In the data rows, the value 128 means zero.
Each row below has a hidden score, from 0 to 40, with 20 about the middle. What is it? The score is a weighted sum of the row's numbers plus the product of two more (or one squared), each taken from its middle value.
[127 130 140 134 135 131 137 142 136 128 123 134 137 140 144 144 145 138
 161 147 161 160 160 144 131 121 113 119 122 122 129 135]: 18
[160 166 176 153 162 158 152 164 173 161 166 164 164 171 161 154 152 151
 154 146 142 131 101 101  96  90 114 149 137 131 110 122]: 20
[132 188 165 153 143 167 148 174 153 162 158 177 141 119 169 166 154 162
 141 125 148 109 114  98 123 116 124 142  87 159 142 126]: 34
[167 156 164 159 161 163 159 163 161 159 153 176 154 174 164 159 161 152
 134 126 110 102  95  93  91 111 146 173 145  98 113 145]: 20
[ 90  91  86  82  90  85  87  87  82  89  85  82  88 104  89 107  99 110
 105 124 133 135 161 155 157 121 133 136 127 133 142 135]: 25
[117 124 122 118 117 122 117 115 121 118 113 103 118 113 111 102 104 104
 108 117 121 131 138 145 148 134 125 119 126 135 133 122]: 20
[124 121 121 121 121 121 118 118 121 115 130 122 122 126 123 127 123 125
 135 122 120 128 115 108 115 130 149 148 140 109 116 145]: 18
[130 136 130 145 117 126 124 114 151 140 129 120 139 143 174 133 157 157
 171 165 131 166 136 138 127 118 109 131 123 126 145 119]: 21
[158 151 160 156 166 167 161 160 164 155 155 166 164 167 169 179 181 175
 178 183 172 176 159 135 130  95  86  96 101 123 139 146]: 16
[134 128 133 132 130 129 136 127 134 139 139 136 141 135 135 155 151 151
 159 163 160 165 160 144 128 110 105 102 123 127 132 142]: 18
[122 113 114 112 113 119 113 118 113 114 113 124 118 122 131 126 134 134
 146 140 145 161 146 145 127 109 108 113 124 134 135 127]: 23
[118 118 115 116 122 119 121 118 124 115 114 111 111 113 114 115 110 114
 100  99 104 108 120 138 159 155 147 109 114 141 124 130]: 20
[100 107  96 102 107 103 108 111  98  99 111 105  99 115 117 120 123 133
 145 153 163 152 147 152 118 114 104 127 135 140 135 129]: 19
[125 123 128 127 123 118 126 120 118 127 123 119 124 122 116 114 102 112
  99 103 112 108 125 138 155 152 134 124 119 136 129 129]: 19
[139 134 133 133 140 137 143 132 131 139 134 138 116 129 122 119 107  99
  95  99  86  84 117 142 151 173 132 101 118 148 122 147]: 18
[145 140 116 139 133 136 150 144 164 138 160 158 151 160 177 153 169 122
 145 149 153 187 147 114 111 108  71 113 129 130 149 125]: 15
[123 123 124 123 121 127 121 126 128 126 126 124 129 130 129 125 132 135
 134 132 129 126 114 108 103 112 133 155 155 122 103 138]: 18
[163 160 165 167 161 157 164 165 164 162 158 163 166 166 173 166 162 163
 159 157 149 147 133 121 103  95 103 120 135 141 130 127]: 19
[141 123 120 117 124 128 131 115 112 122 124 131 116 129 119 112 151 143
 144 162 121 134 144 124 104  90  97 123 130 154 141 109]: 27
[134 124 124 134 125 139 129 111 137 140 129 104 131 140 108 130 125 129
 127 113 142 162 140 137 127 120 124 132 136 126 118 143]: 20
[104  89  85 112 103 106  90 133 128 115 117 105 132 104  83 109  63  99
 175  94 160 116 113 181 131  99  93 136  85 151 134  97]: 36
[114 104  99  90 120  91  96 104 112 106 107  86 104 122 115 104  96 103
 133 113 136 133 140 148 137 132 125 119 130 124 126 138]: 21
[139 136 136 134 136 138 133 135 134 132 133 139 136 136 138 120 124 128
 118 117 110 112 116 126 127 136 141 136 128 118 130 128]: 19
[123 103 119 116 109 106  92 111 113 110  97 123 103 112  96 110 105 107
 114 114 129 132 132 142 146 131 129 122 114 137 137 123]: 22
[101 106 107 102 108 101 110 105 110 110 102 106 103 106 112 105 111 108
 114 111 113 115 120 135 150 162 141 114 116 135 119 120]: 20
[123 154 149 131 155 139 137 113 124 151 124 131 125 144 110 108  93 116
  78  63  82  90 110 160 171 193 128  74 136 131  98 141]: 25
[123 133  91 117 114 108 103 111 104 114 116 131 120 107 136 123 114 133
 119 144 149 152 139 131  93 100 114 155 144 159 129  84]: 31
[126 135 117 118 127 126 118 129 105 126 133 136 130 169 150 117 141 123
 137 145 145 128 141 116 121 101  87 143 152 143 133 102]: 23
[120 101 107 103 101 115 108  97 103 102 100 108 115 117 103 120 131 125
 138 114 142 158 135 140 124 123 109 139 143 125 135 115]: 20
[144 145 144 141 142 140 144 145 139 144 144 139 142 141 146 146 127 132
 126 115 110  99 105 101 110 137 161 155 125 112 129 127]: 18
[135 131 169 127 146 141 146 148 126 140 133 134 119 129 117 138 117 109
 101 114 121 154 166 167 138 178  94 107 146 132 180 110]: 20
[144 155 149 149 149 151 150 151 150 150 146 148 152 145 148 143 137 129
 118 109  97  87  87  78 116 153 178 157 105  96 147 131]: 18
[113 117 112 112 107 118 116 114 117 117 120 108 122 117 122 126 131 135
 134 148 152 144 150 149 133 116 122 124 129 126 132 132]: 18
[151 156 152 156 151 150 151 154 152 158 160 160 152 158 159 165 166 157
 155 146 137 123 111  94  71  77 110 149 177 144 102 104]: 24
[157 157 163 116 163 110 154 159 153 146 116 143 177 118 115 152 142 183
 159 168 166 194 180 157 134 118 115 125 103 117 178 101]: 27
[159 156 161 157 157 162 159 152 159 151 155 147 150 143 141 130 117 114
  97  88  81  78  95 129 168 176 143 109 110 145 122 130]: 18
[114 110 105  89 105 103 117  96 104 128 100 116 100 139 115 105 107 104
 113 121 143 135 161 132 116 126 135 136 128 117 135 123]: 28
[167 157 166 162 161 160 161 159 160 161 160 162 164 158 161 159 156 150
 141 136 127 119 106  95  92 104 137 155 151 120 113 133]: 18
[131 108 113 137 119 126 117 132 128  97 117 102 148 131 132 108 123 130
 154 132  98 137 150 121 112 126 141 141 143 126 151 143]: 18
[167 175 177 181 182 162 190 152 169 166 159 175 170 142 159 156 142 144
 125 107 134  87  99  61 107 160 194 134 135 102 159 139]: 22
[138 122 136 118 118 124 131 116 131 114 125 132 134 148 126 122 143 134
 145 155 161 145 136 146 136 117 108 147 128 117 126 131]: 26
[112 116 111 114 114 115 114 118 116 111 119 115 105 116 110 105  97 108
 106 104 106 115 121 147 153 153 139 118 124 135 124 126]: 20
[118 119 121 121 121 116 114 120 117 116 116 123 114 122 121 121 129 127
 124 122 122 117 111 116 117 130 150 154 133 104 129 139]: 22
[121 130 128 126 128 126 129 132 127 127 126 131 127 134 135 131 135 130
 137 129 124 119 108 100 101 113 148 170 141 106 112 147]: 19
[154 136 134 160 151 143 151 145 165 131 165 143 151 140 148 128 118 110
 111 105 100  87  77 107 147 156 156 131  96 130 121 116]: 15
[158 130 157 145 146 132 149 142 167 143 160 143 177 134 159 134 122 139
 126 114 112 129 138 130 135 107 119 141 104 129 119 141]: 19
[124 121 126 122 121 119 123 127 118 133 121 124 129 129 133 140 138 138
 130 133 134 125 118 114 111 104 121 146 152 133 115 125]: 20
[127 123 122 115 116 123 125 127 123 126 131 130 124 126 138 133 150 146
 149 146 152 158 127 130 119 116  97 117 128 133 134 136]: 19
[153 129 144 138 137 142 146 135 133 141 153 133 139 142 126 163 142 140
 145 124  84  96  79  94 133 150 177 153 106  86 147 125]: 21
[114  79 108 111  90 100 110 121 115  89  86 121 118 118 108 114 102 113
 133 143 139 140 145 143 135 127 135 131 144 129 105 126]: 16
[112 116 113 113 115 114 119 118 114 114 111 113 118 118 121 117 114 111
 111 112 111 109 115 125 131 157 152 131 110 123 142 118]: 20
[ 93  99 116 106 125 124 127  75 112  87  75 127 115  73 119  98 136 121
  94 130 140 105 131 130 136  93 104 137 126 122 118 139]: 15
[ 92  94  93  91  93  89 100  90  84 101 101  98  91  98 108 106 102 110
 114 131 141 144 143 135 136 127 137 139 135 117 126 128]: 21
[ 92  85  94 103 101  99 101  89 105  96 107  97  95 102 106 102 113 118
 119 130 131 143 138 131 123 125 124 137 137 127 123 119]: 20
[150 145 149 141 151 149 149 147 150 146 141 148 139 144 135 123 112 106
  88  76  75  79  91 132 180 192 151  97 101 156 120 124]: 20
[105 108 112 109  95 108 104 106  97 114 101 108 100 100 109 105 107 103
 109 106 117 111 114 140 145 153 147 120 108 132 131 120]: 21
[167 159 150 152 157 159 156 159 157 155 155 158 146 148 157 159 163 146
 145 155 146 136 140 129 123 115 112 120 151 126 125 130]: 20
[171 175 168 164 167 179 159 160 148 176 149 152 149 129 167 109 149 134
 131 112 108  88  87  90 106 143 156 161 134 107 133 153]: 22
[ 89  96  94  89 105  95  84  97  91  98 106  94  97  97 104 119  97 117
 138 142 155 156 156 126 139 137 108 115 118 128 133 143]: 16
[144 142 138 140 141 148 158 164 148 158 125 146 121 128 123 112 120 100
 101  71  81  91 141 155 171 173 129 100 120 139 139 134]: 23
[147 147 147 140 158 148 168 147 134 151 158 152 158 154 156 140 153 144
 139 139 128 125 123 108  95 115 130 162 154 137 115 132]: 18
[173 171 165 170 174 164 171 173 169 174 171 162 181 169 173 177 176 172
 166 173 161 152 133 116  83  88  86 114 139 152 137 118]: 19
[102  87  90  83 102  76  89  83  85  96 103  99 110  99 112 108  96 113
 133 143 119 158 135 135 137 124 133 124 153 137 128 113]: 27
[117 123 107 119 112 111 120 113 110 101 100 103 120 110 119 109 109 130
 135 132 132 136 136 155 133 132 133 131 118 122 125 139]: 19
[126 156 161 140 158 143 164 123 145 158 125 168 142 125 104 120 155 130
 101  70  71  75  81 121 171 182 151  90  98 147 109 119]: 26
[136 131 138 138 133 138 134 132 137 130 136 134 133 139 135 136 133 129
 121 118 119 109 110 111 118 130 139 148 128 118 124 132]: 18
[169 160 157 165 184 171 184 149 183 189 173 181 177 178 174 170 173 150
 151 158 152 115 106  70  82  85 103 142 174 140  88 112]: 14
[165 184 179 187 157 158 147 168 152 179 169 159 148 158 149 138 108  83
  90  70  57  43  76 140 205 175 127  80 146 159  98 161]: 35
[105 112 108 112 104 111 102 112 111 110 107 108 111 108 117 119 127 127
 132 143 142 145 144 139 129 124 119 127 130 128 126 127]: 19
[132 132 121 126 137 131 132 128 145 126 133 133 124 136 141 146 143 132
 151 153 142 145 144 112 114  98 104 113 143 143 139 140]: 20
[110 107 120 100 109  86 109  90  97  98  96 111 112 108 117  96 128 102
 127 100 101 113 140 139 138 154 143 107 106 111 152 110]: 26
[ 89  89  90  89  91  91  89  91  88  91  92  88  96  99 103 106 110 118
 125 132 145 146 152 146 137 132 119 123 127 129 131 127]: 19
[127 132 124 155 147 121 139 167 112 108 175 166 140 134 135 173 159 129
 160 145 194 159 207 143  97  90  83  92  93 119 152 142]: 15
[ 97 104 101 101 102 105 100 103 106 103  97 101  99 107 107  99 101 108
 105 118 128 130 131 149 149 134 130 126 126 125 131 128]: 21
[127 123 123 120 126 114 122 129 117 123 123 123 133 125 136 141 136 142
 138 150 136 144 141 119 111 112 106 128 134 137 134 116]: 21
[130 140 134 137 134 134 142 144 134 135 132 131 137 125 149 138 144 135
 149 132 124 124 106  94  87 118 133 174 144 112 115 149]: 18
[113 121 124 122 130 136 116 118 123 117 127 120 119 112 121 123 118 154
 141 139 134 178 157 145 125 120 118 120 113 123 131 141]: 21
[135 144 134 136 133 138 130 131 132 131 129 126 122 126 131 110 104 105
 103  88  92  92 107 142 161 168 129 103 129 144 116 131]: 23
[169 140 133 143 164 152 154 140 144 150 151 141 163 157 150 169 163 151
 171 173 165 155 177 146 124 105  78 105 107 123 116 118]: 17
[161 161 165 155 160 168 159 170 165 168 164 161 172 170 178 161 165 168
 174 162 159 150 131 112  85  81  83 115 145 137 127 122]: 21
[162 163 160 156 156 158 158 152 157 150 155 157 155 146 143 141 126 131
 116 134 118 123 126 130 133 136 130 132 116 116 124 124]: 19
[ 96 106 102  95  96 103 106 110  83  94 102  90 103 101  98  96 120 106
 112 125 117 121 126 144 143 147 143 124 134 134 134 126]: 21
[122 123 125 127 123 125 128 118 122 120 132 127 128 134 132 130 135 143
 144 138 142 133 137 113 109 102 116 136 149 145 130 119]: 19
[ 73  84  84  90  88  89  90  90  86  98 100 116  86  98 105 119 129 101
 131 126 138 150 146 146 122 136 134 131 128 107 124 111]: 21
[106 105 108 102 106 106 107 105 105 106  97 104 108 105 102  99  99 103
 103 103 108 113 130 155 169 154 121 108 133 136 113 141]: 19
[117 121 121 116 112 124 118 122 117 120 111 118 122 116 113 112 122 101
 107  98  97 109 123 132 149 155 155 103 105 144 136 124]: 23
[ 95  99  94 104  99  97 107  93  96  99  98 100  98  99 103  98 107 108
 109 115 129 134 146 141 147 132 129 129 123 127 131 134]: 20
[155 147 150 152 154 156 150 158 152 156 156 154 156 161 167 162 157 163
 154 154 142 130 114  96  76  83 103 133 162 162 115 113]: 20
[175 161 156 160 181 182 161 152 158 164 159 168 172 153 149 131 142 115
  85  99 108  95  71 103 161 177 152 127 101 135 123 119]: 22
[163 148 170 153 145 161 140 135 161 144 158 139 159 129 138 128 120 119
 110  99  90 109 130 139 145 145 129 124 124 140 145 138]: 33
[ 90  90  94  92  95  83  97  89  91  92  93  99  94  97 102 101 113 124
 123 139 143 144 148 157 136 124 115 130 127 125 125 128]: 22
[113 109 115 104 104 109 117 121 113 112 106 101 100 111 113 103 120 114
 124 133 133 139 130 137 138 133 113 114 139 124 110 131]: 19
[103 112 108 110 100 106 106 114 109 106 103 104 108 102 115 108 123 103
 102 122 127 140 123 135 137 141 145 121 133 133 130 141]: 21
[ 95  97  93  76 102  86 103  94 103  97 100 112 111 105  89 102 131 128
 137 153 120 138 142 128 124 110 133 123 127 114 122 126]: 24
[158 131 173 142 178 137 145 162 172 162 131 166 139 105 181 118 180 148
 122 113  78  87  64  71 124 116 144 145 108 125 160 103]: 29
[ 93  92  91  88  89  97  86  90  97  93  94  94  99  97 105 105 115 120
 127 132 139 139 146 139 125 118 120 130 136 135 122 125]: 20
[157 154 157 154 152 152 157 154 157 152 160 156 159 162 163 162 165 160
 158 155 146 141 130 115  96  94  96 123 142 144 124 115]: 19
[112 110 117 102 113 104 106 113 110 118  98 109 105 103 110 112 103 103
 103 102 102 109 130 144 159 141 121 107 108 147 115 128]: 26
[144 151 147 154 152 149 151 150 150 156 149 152 155 142 148 154 153 146
 132 128 115 105  87  80  84 107 152 179 150 103 105 151]: 17
[110 113 108 105  99 104 109 107 108 102 107 105 105 108 100 105 105 107
 104 108 116 119 139 147 160 148 125 120 130 133 121 131]: 19
[144 139 140 140 143 136 145 143 141 143 141 146 140 141 138 126 117 115
 106  96  94  90  98 116 152 174 164 113  95 135 143 111]: 21
[ 99  97  94  99  97  99  98  94  96 103  93  92  95 106  99 108 115 107
 124 117 129 126 139 141 134 144 141 133 121 125 138 123]: 20
[ 90  90  92  87  92  93  88  92  89  93  88  96  93  96  94  95 106 105
 117 123 137 137 144 148 137 131 137 133 126 127 133 125]: 21
[167 168 162 172 165 165 169 170 170 167 173 167 170 168 176 175 179 173
 170 163 153 154 122 109  90  78  85 117 140 156 132 120]: 21
[105  84 109  79 112  89 101  91 105  79  89 100  80 108  92  96 118 132
 148 141 140 137 139 151 133 116  76 142  99 130 152 134]: 23
[ 81  90 101  96 106 113  88 116  94  79 128  74  78 121  95  98 100 146
 125 100 100 107 147 137 130 109 134 154 141 154 127 140]: 26
[174 147 149 152 152 144 149 158 138 144 173 164 158 102 142 140 154 150
 132 132 118 110 116 121 141 135 163 140 129 108 125 127]: 33
[111 123 114 101 110 108 119 106 131 131 119 119 113 125 120 111 122 134
 135 127  99 113 126 134 121 148 148 140 120 140 126 131]: 22
[128 131 126 126 122 120 126 127 124 123 123 124 128 123 133 130 140 141
 149 154 148 146 147 134 120 113 111 122 135 131 132 128]: 20
[130 134 123 142 131 135 127 130 130 132 135 127 146 130 132 143 134 133
 145 136 145 138 127 126 113 115 105 135 143 140 134 135]: 17
[149 145 145 148 150 142 154 141 147 142 140 138 148 144 141 146 145 136
 141 146 135 143 138 139 126 121 129 132 142 133 120 124]: 18
[139 136 139 140 135 140 134 140 140 133 141 143 135 142 135 131 133 124
 131 126 120 125 120 118 120 128 133 139 131 118 122 128]: 18
[162 150 146 148 141 169 172 146 156 146 167 147 175 123 168 158 176 151
 151 144 162 146 158 120 132 144 105  81 131 136 128 146]: 17
[150 137 163 147 126 163 119 145 130 133 134 134 147 130 123 147 123 132
 127 112 109 107 112 123 114 147 142 129 131 129 126 120]: 33
[ 98 101  95  98 100  99  98  99  94 100  98 102  97  99  99 102 114 113
 113 129 136 141 146 143 136 133 122 126 130 122 125 130]: 19
[125 124 132 134 129 116 100  94  86  87 133 108 124 132 108  99 136 107
 123 103 115 114  78 129  93 136 140 138 127 133 134 116]: 27
[134 127  92 116  91  53 139  94 107 134 110 112 121  92 124 106  87 100
 118 114 134  84 133  95 143 152 116 135  98 136 100 146]: 13
[ 86  92  91  89  89  92  93  96  91  88  85  90  85  89  90  95 101 105
 114 123 134 137 147 155 141 136 132 128 132 127 131 134]: 20
[ 97 132 121 115 108 131 125 111  98 140 118 128 130 152 107 132 131 140
 154 160 142 141 160 122 117 106 106 144 127 133 116 126]: 17
[103 112  65 167 104  82  76  91 105 102 131  91  93  86  88  49  93  87
  92 181 133 138 180 168 190 126  99 129 105  81 155 139]: 9
[133 133 132 132 131 129 132 129 128 129 125 126 125 126 124 124 126 137
 137 138 140 147 148 143 134 127 124 127 129 127 130 127]: 19
[102 102 102 106 105 106 106 111 102 104 107 104 111 114 118 110 118 126
 131 134 127 124 115 123 113 114 133 151 148 121 110 138]: 19
[134 125 132  98 112 139 113 141 117 124 118 152  98 158 118 145 126 113
  98  99 130 130 109 143 143 134 116 131  96  86  96  69]: 28
[149 154 147 153 143 153 148 150 165 146 154 151 160 152 148 158 158 151
 152 151 151 152 139 135 128 114 112 124 127 126 134 124]: 17
[117 122 122 121 118 124 120 120 118 114 110 113 116 109 109 109 109 105
 102 107 111 122 136 154 154 144 128 126 132 133 125 130]: 20
[105 101  93  96 121 130 101 127  88  78  82 109  70  86  97  82  91 121
 103 123 110 174 107 144 136 119 110 153 125 147  97 125]: 25
[141 125 131 151 132 119 141 110 110 163 172 140 159 147 138 139 110 134
 126 143 107 111  95 115 100 143 153 144 130 113 119 134]: 17
[147 146 148 149 149 144 140 148 148 147 146 148 150 153 151 147 151 143
 141 131 125 113  97  84  88 106 135 167 161 113  96 141]: 17
[156 159 147 173 165 161 155 146 157 149 144 142 134 128 130 102 114 112
  99 120 105 147 108 129 131 140 141 125 136 116 132 115]: 20
[143 141 156 139 161 178 159 189 159 171 182 156 155 140 137 152 157 177
 172 154 201 164 156 131  95  84  97 130 106 182 139 125]: 16
[ 96 119 110  94  97  85 101  75  94  84 115  96  90 102 104  91 132 102
  90 109 158 155 161 138 140 118 130 117 117 133 136  97]: 38
[ 97 113 112 112 118 109 118 116 129 120 118 101 104 103 109 110 127 106
  93  93 124 114 102 144 154 160 131 109 113 147 129 112]: 30
[ 60  78 104 102  80 125  87 101 115 116 105  83 127 124  87 130 103 152
 165 155 147 130  86 134 121 113 110 114 109 155 132 124]: 18
[137 137 137 131 137 135 137 139 137 134 141 139 139 141 135 138 144 143
 143 134 129 126 118 113 104 111 126 147 145 123 113 127]: 19
[112 109  98 110 109 106 118 102 131 109 106 102  90 114 129 106 122 108
 109 128 119 102 122 125 122 149 158 132 122 111 130 121]: 20
[134 133 135 131 132 133 133 130 132 127 125 125 133 127 123 118 114 114
 101 108 105 113 120 136 146 147 135 125 122 133 125 129]: 19
[160 160 159 161 155 157 156 162 164 155 155 156 154 155 152 151 140 129
 118 101  95  76  75  78 112 149 192 169  98  88 156 127]: 21
[ 86  94  95  92 100  96  98 102  94  99  90  92  94  96 110 103 108 109
 111 117 125 127 131 138 138 142 142 124 112 123 135 129]: 21
[ 97  98  94  93  98  98 102  96  92  92  97  90  87  94  99 102 104 112
 126 123 134 135 140 145 143 130 124 134 132 121 131 123]: 19
[157 133 120 133 155 145 130 148 162 143 145 131 121 133 131 148 109 116
  77  93 111  86 102  91 123 136 164 124 120 104 144 133]: 20
[169 164 166 164 160 159 164 159 154 154 157 155 144 136 134 123 120 108
 102 110 104 109 127 143 145 138 132 122 124 128 128 128]: 24
[101 101 109 114 104 119 102 112  99 110 103 115 107  95  92 116  79 128
  82 109 125 135 127 130 157 146 155 110 107 134 140 135]: 22
[105 119 125 121 116 117 125 126 115 107 128 125 129 124 122 121 138 148
 114 113 110  92  86 107 120 143 175 136 107 107 156 125]: 39
[158 169 147 161 148 142 163 155 154 124 157 157 155 133 141 123 116 111
 101  84  79  86  87 150 172 177 143 104 111 151 111 155]: 23
[152 146 137 119 146 139 138 114 112 110 147 136 138 139 150 153 151 136
 144 177 158 159 138 135 137  99  97 129 100 110 124 133]: 20
[130 136 134 130 138 140 129 135 131 128 125 124 127 119 114 112 105 107
  98  87 108 118 125 151 157 146 126 114 133 133 125 129]: 22
[123 143 144 145 155 141 147 151 143 151 143 158 150 153 108 148 140 141
 135 152 135 138 140 126 112 129 158 122 127 150 133 128]: 29
[140 159 155 148 136 157 128 147 155 153 155 138 148 135 153 169 148 134
 131 143 109 102  89 108  96 139 159 171 152 122 131 134]: 27
[137 137 130 135 136 135 128 133 130 129 134 134 134 139 138 133 137 140
 138 142 147 134 135 138 117 121 116 122 124 133 128 120]: 18
[142 146 141 142 152 140 144 141 140 138 146 145 139 137 134 142 144 131
 145 146 147 148 141 140 133 119 121 134 132 123 121 125]: 18
[127 148 193 162 177 185 139 153 184 177 177 163 185 150 171 170 123 202
 144 105 133 126  90  84  96 165 142 132 140 101 140 137]: 19
[106 108 107 109 104 105 104 110 110 109 109 111 116 115 121 127 133 131
 143 144 149 150 145 141 122 112 110 115 128 132 137 127]: 20
[126 127 117 140 139 126 124 122 128 133 110 119 104 121 114 119 106 128
 105 127 150 141 132 133 148 127 129 130 151 144 116 132]: 26
[145 141 143 146 133 145 144 129 141 145 135 137 141 137 139 142 138 150
 146 149 151 159 150 148 132 121 118 125 128 123 127 137]: 17
[118 112 114 108 123 108 111 109 121 126 111 115 114 108 117 124 134 137
 148 166 143 132 150 121  99  97 117 147 150 149 140 118]: 22
[103 101  85  97 104 113 118  93  99 111 118 112 119 116 114 122  99 127
 121 126 135 118 140 135 125 129 131 137 110 132 120 118]: 15
[119 117 125 124 120 117 125 131 120 121 120 118 121 125 130 125 129 129
 138 137 136 138 129 129 118 114 120 131 142 128 119 123]: 19
[146 150 155 153 153 155 150 153 151 148 145 140 141 133 138 127 120 102
  86  81  79  77 100 140 165 170 144  93 113 145 114 133]: 21
[124 131 120 124 121 133 136 123 140 142 129 146 146 135 124 138 125 148
 141 126 120 132 122  98 105 121 126 143 153 123 113 120]: 20
[143 140 131 134 135 141 134 132 136 123 139 138 123 114 129 124 114 119
 115 116 114 126 141 130 135 136 135 149 129 124 133 133]: 25
[107  94 100 121 109  94  92 100  82 111 101  95 111 119 119 126 111 117
 110 110 134 124 114 135 121 124 124 151 142 114 111 130]: 25
[131 130 129 135 126 128 130 129 130 131 123 125 121 123 117 117 108 108
 106 100 111 116 132 141 151 146 131 121 132 126 127 128]: 19
[160 162 153 168 155 158 169 158 164 162 153 169 171 167 186 177 182 194
 183 192 180 167 166 132  97  76  73  82 102 141 179 129]: 18
[125 121 121 123 125 123 123 125 119 121 118 122 121 127 126 121 124 123
 124 113 122 112 113 116 120 135 148 146 124 112 130 134]: 20
[126 119 128 120 117 117 128 127 118 118 126 116 123 123 119 120 122 125
 115 109 129 112 109 128 138 147 149 143 117 128 135 123]: 26
[ 92 107  98  99  93 105 102  96 107 105 105 102  98 106 109 117 120 133
 130 135 150 150 147 145 124 112 115 119 137 144 145 133]: 21
[139 132 138 145 135 139 139 144 141 142 144 139 142 147 140 146 149 148
 138 147 126 117 118 105  97 114 127 141 152 130 112 132]: 17
[153 156 156 166 152 151 158 159 157 156 161 164 175 165 158 176 172 171
 157 162 152 132 130  98  77  83  86 132 166 171 131 123]: 17
[117 117 126 124 136 135 126 130 138 120 129 105 132 133 127 125 135 138
 150 143 145 161 164 161 145 108  98 126 137 118 125 117]: 18
[123 120 106 115 106 110 107  94 106 115  79  80  96 103 111  93  93 127
 131 105 146 105 156 172 130 145 124 147 130 132 116 116]: 17
[113  86 102 121  91  86 112  97  89  97 119 117  97  89 109 108 111 112
 115 140 154 120 150 140 107  92 134 136 158 133 123 115]: 18
[118 114 113  89 104 112 116 100 115 104 102 109 108 113 116 142 123 140
 138 153 152 174 126 149 146 119  99 116 138 122 143 145]: 22
[ 87  97  97  90 101 104  99  95 107 103  95  94  92  96  95 113 107 122
 125 136 140 151 134 139 124 114 127 128 138 122 127 129]: 21
[144 146 144 177 153 158 165 132 152 164 150 163 168 129 140 159 143 182
 159 161 135 142 118 115 109 104 101 117 160 123  94 120]: 25
[108 113 123 114 101 113 130 120 119 137 100 121 125 129 121 126 146 139
 121 119 119 123 108 109 137 115 141 161 127 107 133 149]: 34
[162 145 158 140 158 152 154 146 145 153 149 137 141 149 126 136 151 148
 135 153 145 151 151 123 132 118 128 109 140 144 131 120]: 23
[ 97  91 104  99  90  91  96 100  97  95  96  87 107 102 110 105 105 122
 118 130 145 140 141 140 128 126 116 141 126 124 133 131]: 20
[145 119 144 132 123 130 124 124 115 113 118 125 116 113 148 142 131 137
 130 126 148 154 147 113 131 131 149 131 115 118 100 130]: 18
[106 105 111 107 113 109 104 111 106 110 103 108 107 110 113 107 110 110
 109 115 116 122 128 138 139 135 138 131 124 128 136 129]: 21
[101 102 100  95  89  93  93 101 101  99 105  97 114  97 119 109 118 116
 115 144 149 147 148 148 143 134 126 129 134 123 119 122]: 18
